One hidden turn or mirror swaps the rows below in pairs. Which row is each named row swapped with?
z_389: [ 2.62 -1.20  0.29  1.02 -0.45  0.06 -0.31 -1.71  0.31  1.63  1.38 -0.30
  1.41 -1.55 -0.45 -0.01  1.22 -0.65]
z_852: [ 1.73  0.01 -0.27  1.36 -0.89 -0.15 -0.16 -0.94  0.29  0.78 -0.20  0.24
 -0.39  2.63 -0.26  0.84 -1.15  0.04]
z_522: [ 1.15 -1.23 -0.74  2.22 -1.66 -0.85 -0.48 -0.45  1.45  1.33 -0.82  0.76
 -1.62 -0.88 -1.72  1.63  0.06 -0.31]
z_430: [ 2.07  0.50  0.54  2.34 -0.51 -0.98  1.08 -0.74  0.46 -0.96 -2.00  0.04
 -2.34 -0.08 -0.41  0.02 -1.03 -0.66]
z_388: [ 2.73  0.32  0.97  1.30 -0.06  0.04 -1.12 -0.89 -0.18  0.08  0.77  1.17
 -0.85  0.41  1.59 -0.93 -1.32  0.65]
z_832: [ 1.71 -0.99  0.13  1.95 -0.60 -0.37  1.31 -1.23 -1.55 -0.24 -1.22 -1.38
 -0.98 -0.46 -0.56  0.85 -0.60  1.93]
z_438: [ 4.45 -0.07 -0.04  2.48  1.00  0.17  1.15 -1.05 -1.56  0.81  0.77  0.47
 -1.20 -1.68  0.09  0.32  0.21 -1.44]
z_514: [ 3.76  0.49 -0.31  0.91 -0.17  0.09  1.04 -0.93 -1.51  2.36  0.20  0.90
 -0.29 -0.33 -0.29  0.44  0.12 -2.13]
z_713: [ 0.70 -0.24 -0.51  1.30  0.97 -0.41  0.75 -0.90  1.00  1.06  0.07  0.16
 -1.30  0.46 -0.50  0.68  0.30 -2.58]
z_782: [ 0.85 -0.30 -0.67  1.99 -1.63 -0.25  1.15 -1.02 -0.55 -1.07  0.19  0.77
 -0.87 -0.59 -0.08  0.77  0.45 -2.71]
z_231: [ 0.71  0.18 -0.63  0.93 -0.59 -0.36  0.98 -0.72  0.41 -2.60 -0.44  2.06
 -1.00  0.16 -0.21  0.65 -0.30  0.42]
z_481: [ 3.43  0.11 -0.93  0.03  0.07 -0.01  2.47 -1.80 -1.43  0.48  1.88  0.17
 -0.51 -0.97  0.43  0.08  1.56  0.37]
z_312: [ 2.75 -0.48 -0.52  0.68  1.04  0.23  0.99 -1.19  0.49  3.25  0.56  0.36
 -0.52 -0.87  0.04 -0.02  0.15  1.94]
z_129: [ 1.78 -0.30 -0.60  1.06 -0.62 -0.77  3.00 -1.08 -1.03  2.41  0.07  1.75
 -0.84 -1.15 -0.10  0.42 -0.06  1.58]
z_772: [ 2.47  0.37  0.41  1.90 -1.39 -0.38 -0.03 -1.24  0.25 -2.29  0.10 -0.58
 -0.50  0.70  0.24  0.46  0.71  1.58]
z_154: [ 0.75 -0.25 -0.80  1.70  0.85 -0.08  1.12 -0.47  1.13 -1.05  0.20 -1.83
 -1.68 -1.33 -0.71  0.15  0.13  0.31]
z_572: [ 1.58 -0.42 -0.44  0.85 -1.97  0.82  0.38 -1.56 -0.60  0.35 -1.28  1.69
 -1.17  0.65  0.04  0.64  0.10  2.37]
z_270: [ 0.98  0.06  0.31  0.97 -2.69  0.13 -1.04 -1.05 -0.71  0.46  0.35  0.48
 -0.72 -1.79  0.14  0.51 -0.17 -1.35]
z_275: [ 4.92 -0.02 -1.14  0.93 -0.02 -0.25 -0.08 -0.80 -0.30  1.74  0.18 -1.05
 -0.74 -2.17 -0.18  0.28  0.78  0.48]
z_198: [ 1.80 -1.60 -1.51  0.46  0.45 -0.54  1.19 -0.59 -0.04  0.06 -0.16 -0.98
 -0.59 -2.09 -2.10  1.67  0.72 -0.56]
z_110: [ 2.97 -0.04 -1.32  2.19  0.55 -0.31 -0.83 -0.40  0.08 -2.29  0.59 -0.48
 -0.67 -1.74  0.40  0.68  0.40  0.60]
z_96: [ 4.94  0.00  0.05  1.39 -1.30  0.17  2.50 -0.81  0.04  1.28 -0.09 -0.30
 -0.75 -1.59  0.25  0.42  0.10  1.07]
z_199: [ 1.34 -0.71  0.09 -0.63 -0.78 -0.33 -0.57 -0.76  1.61  1.90  0.22  0.00
 -1.24 -0.31 -0.49  0.71 -0.17  1.86]
z_655: [-0.51 -0.49  0.29  0.75 -0.67  0.42 -0.57 -0.72  0.10 -0.25  0.60  0.21
 -1.16  0.85 -0.10  0.59  0.76  1.14]
z_951: [ 1.27  0.74 -1.45  1.80 -1.75 -1.19  0.70 -1.04 -0.21 -0.05 -0.51 -0.39
 -2.38 -1.18 -0.45  1.72  1.14  1.78]
z_262: [ 4.44 -0.04 -0.65  0.71  0.74 -0.38  0.11 -0.97  0.05  0.94 -0.22  2.19
 -0.59  0.22 -0.18  0.23  1.28 -1.83]
z_573: [ 2.43 -0.99  0.25  1.11 -0.59  0.96  1.40 -1.05 -0.41 -0.89 -1.41 -0.91
 -2.70 -0.16 -0.61  0.47 -0.48 -0.90]
z_595: [ 2.07  0.69 -2.48  1.21 -0.04 -1.09  0.07  0.44  1.24  1.17 -0.52 -0.17
 -2.81 -0.43 -0.44  0.86  0.18  0.82]
z_508: [ 3.21  0.76  0.16  2.28 -2.18 -1.58  0.51 -1.61  1.16  1.22  0.27  1.62
 -0.01 -1.96 -0.28  0.20  0.11 -0.84]
z_346: [ 3.61  0.21 -0.33  1.67 -1.36 -1.06  1.76 -1.96  0.51  0.83  0.56 -0.69
 -0.82 -1.77 -0.04  0.02  2.51 -0.23]
z_616: [ 2.66  0.68  0.40  0.94 -0.65 -0.37 -0.36 -1.06  0.73  0.95  1.82  1.87
 -0.44 -2.14  0.72 -0.47  1.94  0.68]
z_962: [ 2.37 -0.13 -1.49  2.56  0.03 -0.45 -1.81 -1.01  0.69  2.06  0.05  1.53
 -0.67 -2.15 -0.32  0.35  0.67  0.47]
z_815: [ 1.96 -0.50 -1.71  1.69 -0.58 -0.90 -1.98 -0.87  0.81  1.96  0.58  0.82
 -0.79 -2.00 -0.46  0.09 -0.32  0.77]
z_57: [ 3.01 -0.34 -1.94  0.20 -0.75 -0.64  0.60 -0.96 -0.67 -1.30  0.66  1.10
 -1.09 -3.34 -0.58  0.74  0.67  0.08]
z_77: [ 4.17 -0.05 -0.08  1.71 -0.81 -0.38  0.95 -0.81 -0.16  1.50  0.47  2.72
 -0.82  0.87  0.11  0.80 -0.04  1.72]
z_34: [ 3.07  0.82  0.91  0.52 -0.32  0.66  2.09 -0.98 -0.15 -0.25  0.77  1.10
 -0.31 -2.04  0.51 -0.22  1.50 -1.31]
z_160: [ 4.33 -0.19 -0.73  0.64  1.24 -0.56  2.35 -0.69 -0.48 -1.14  0.28  0.55
 -0.62 -0.51 -0.33  0.62  0.32  1.87]
z_286: [ 1.65 -0.23  0.01  2.32  0.60  0.49  1.46 -0.80  0.34  0.47  0.12 -1.89
 -0.45  1.33 -0.30  0.40  0.53  0.98]
z_226: [ 2.43 -0.42 -1.42 -0.04  0.91 -0.01 -0.04 -0.91  0.53  1.07  1.39  2.42
  0.56 -1.36 -0.29  0.16  0.56 -1.46]
z_806: [ 0.59 -0.12 -0.79  2.06  0.28 -0.79  0.11 -0.99 -0.07 -1.65 -0.22  3.03
 -1.06  0.16 -0.05  0.66  0.29  0.54]
z_524: [ 1.83  0.01 -0.61  0.76 -2.37  0.20  0.40 -1.25 -0.94  0.34 -0.07  1.67
 -0.75  0.15  0.18  0.36 -0.69  2.89]
z_750: [ 0.80 -0.38  0.09  1.19  1.43 -0.31  0.15 -0.75 -0.13 -1.18  0.14 -0.64
 -1.59  0.76  0.25  0.33  0.66 -1.43]
z_891: [ 3.93 -0.62 -2.61  1.11 -0.86 -1.06  0.26 -1.13  1.03  0.63  0.12  2.47
 -1.16 -1.99 -0.25  0.25 -0.30 -0.03]
z_3: [ 1.94  1.12 -0.07  1.82 -1.11 -1.67 -0.06 -0.73 -0.61  0.86  1.47  1.38
 -0.71 -1.39  0.05  1.68  0.68  2.26]
z_892: [ 3.01  1.73  0.44  1.35 -0.75 -0.22  2.84 -1.04  0.37 -0.44  0.26  2.13
 -1.19 -0.15  0.61  0.27  0.76 -0.72]
z_208: [ 2.06 -1.37 -1.08  2.51  0.04 -1.27  0.53 -0.88 -0.55  0.93 -0.43 -2.03
 -1.62  0.01 -0.46  1.56 -0.29  0.01]
z_733: [ 1.04 -1.17 -1.89  1.70 -0.51  0.58  1.18 -0.53 -0.43  0.20 -0.46  1.64
 -0.45  0.59 -0.89  1.30 -1.81  1.04]
z_471: [ 2.30 -2.23 -0.21 -0.62 -0.52  1.16  1.21 -1.89 -1.04 -0.07  0.37  0.03
  0.71 -1.29  0.12  0.12  0.31  0.36]
z_373: [ 2.08 -0.34 -1.22 -0.35 -0.27  1.18 -0.04 -0.66  1.16  0.96  0.25  2.95
 -0.08 -1.15 -0.62  0.17  0.92 -0.95]
z_49: [ 0.97 -0.22  0.65  2.41 -0.51  0.14  1.38 -0.47  0.12 -1.08 -1.92  1.54
 -0.69 -0.14 -1.30  0.96 -0.04 -0.81]
z_563: [ 1.62 -1.52 -1.17  0.16  1.75  0.74  0.60 -0.53 -0.66 -0.73  0.43  0.39
 -0.38 -0.35 -0.50  0.32 -1.35  1.34]
z_580: [ 3.50 -0.05  0.01  1.19  0.85  0.76  1.12 -0.75  1.11 -0.09  0.71  1.49
 -0.44  0.50  1.11 -1.27 -0.47 -1.25]

z_580 swaps with z_782
z_262 swaps with z_49
z_514 swaps with z_430
z_231 swaps with z_226
z_616 swaps with z_655
z_388 swaps with z_270
z_3 swaps with z_199
z_34 swaps with z_750
z_57 swaps with z_563
z_286 swaps with z_346
z_110 swaps with z_471

